0: [455,661,502,752,738,528,481,382,518,581,451,515]
1: [686,447,543,514,332,458,610,481,427,537,475,385]
2: [474,454,401,431,421,461,512,475,440,533,494,553]
3: [422,564,560,455,502,490,498,552,607,579,434,409]
4: [367,517,406,385,547,500,433,502,618,548,497,545]
5: [414,724,579,529,765,494,484,502,725,587,489,381]
6: [442,461,555,542,421,486,517,505,505,555,441,398]
7: [543,375,490,432,474,521,551,492,402,525,422,542]
8: [358,386,516,383,421,447,715,725,636,478,339,524]
9: [415,485,509,435,393,451,752,791,406,540,580,421]
10: [501,561,525,688,589,530,489,356,448,573,417,522]
11: [635,551,440,576,562,558,475,408,420,487,506,513]
12: [531,474,441,420,338,490,554,445,458,536,559,551]
13: [487,604,534,659,610,512,499,481,472,594,531,430]
14: [397,528,472,470,460,525,520,536,415,592,649,464]
15: [440,653,525,719,748,489,510,446,561,611,528,388]
16: [574,410,451,422,462,422,649,536,478,467,390,516]
17: [393,406,526,444,351,438,632,609,646,526,383,562]
18: [397,471,482,444,407,474,585,655,440,595,622,449]
19: [605,489,493,649,467,505,463,400,462,527,421,533]
20: [556,583,502,718,603,471,467,481,449,622,554,413]

[485,403,433,438,440,478,581,492,488,504,518,557] 2
[555,451,457,447,403,486,667,626,363,567,548,425] 18
[457,462,516,505,443,495,583,682,623,601,461,421] 3
[472,636,504,531,560,542,472,470,408,597,745,402] 14
[366,421,549,416,473,421,488,516,720,506,353,537] 17
[485,530,513,495,387,523,510,520,432,586,672,414] 14
[634,450,495,463,418,475,670,601,437,507,536,424] 1
[618,434,552,593,341,516,599,385,503,496,359,549] 19
[387,506,533,529,512,453,495,418,676,575,335,536] 3
[371,400,524,427,483,456,514,531,641,491,399,569] 17
[469,460,546,447,382,421,609,649,399,564,486,417] 18
[770,448,475,585,396,497,523,371,461,515,533,522] 19
[580,550,514,770,619,524,496,404,453,548,379,486] 10
[364,438,582,608,566,486,483,353,742,537,376,528] 3
[431,541,476,486,478,437,489,681,597,604,554,437] 3
[441,414,547,487,513,482,457,462,700,515,346,503] 3
[513,607,422,594,655,519,467,392,416,559,571,537] 11
[440,487,413,388,526,543,478,497,456,512,525,566] 2
[409,481,626,541,440,477,511,532,720,529,452,437] 3
[666,391,532,481,416,451,625,427,511,459,389,505] 16
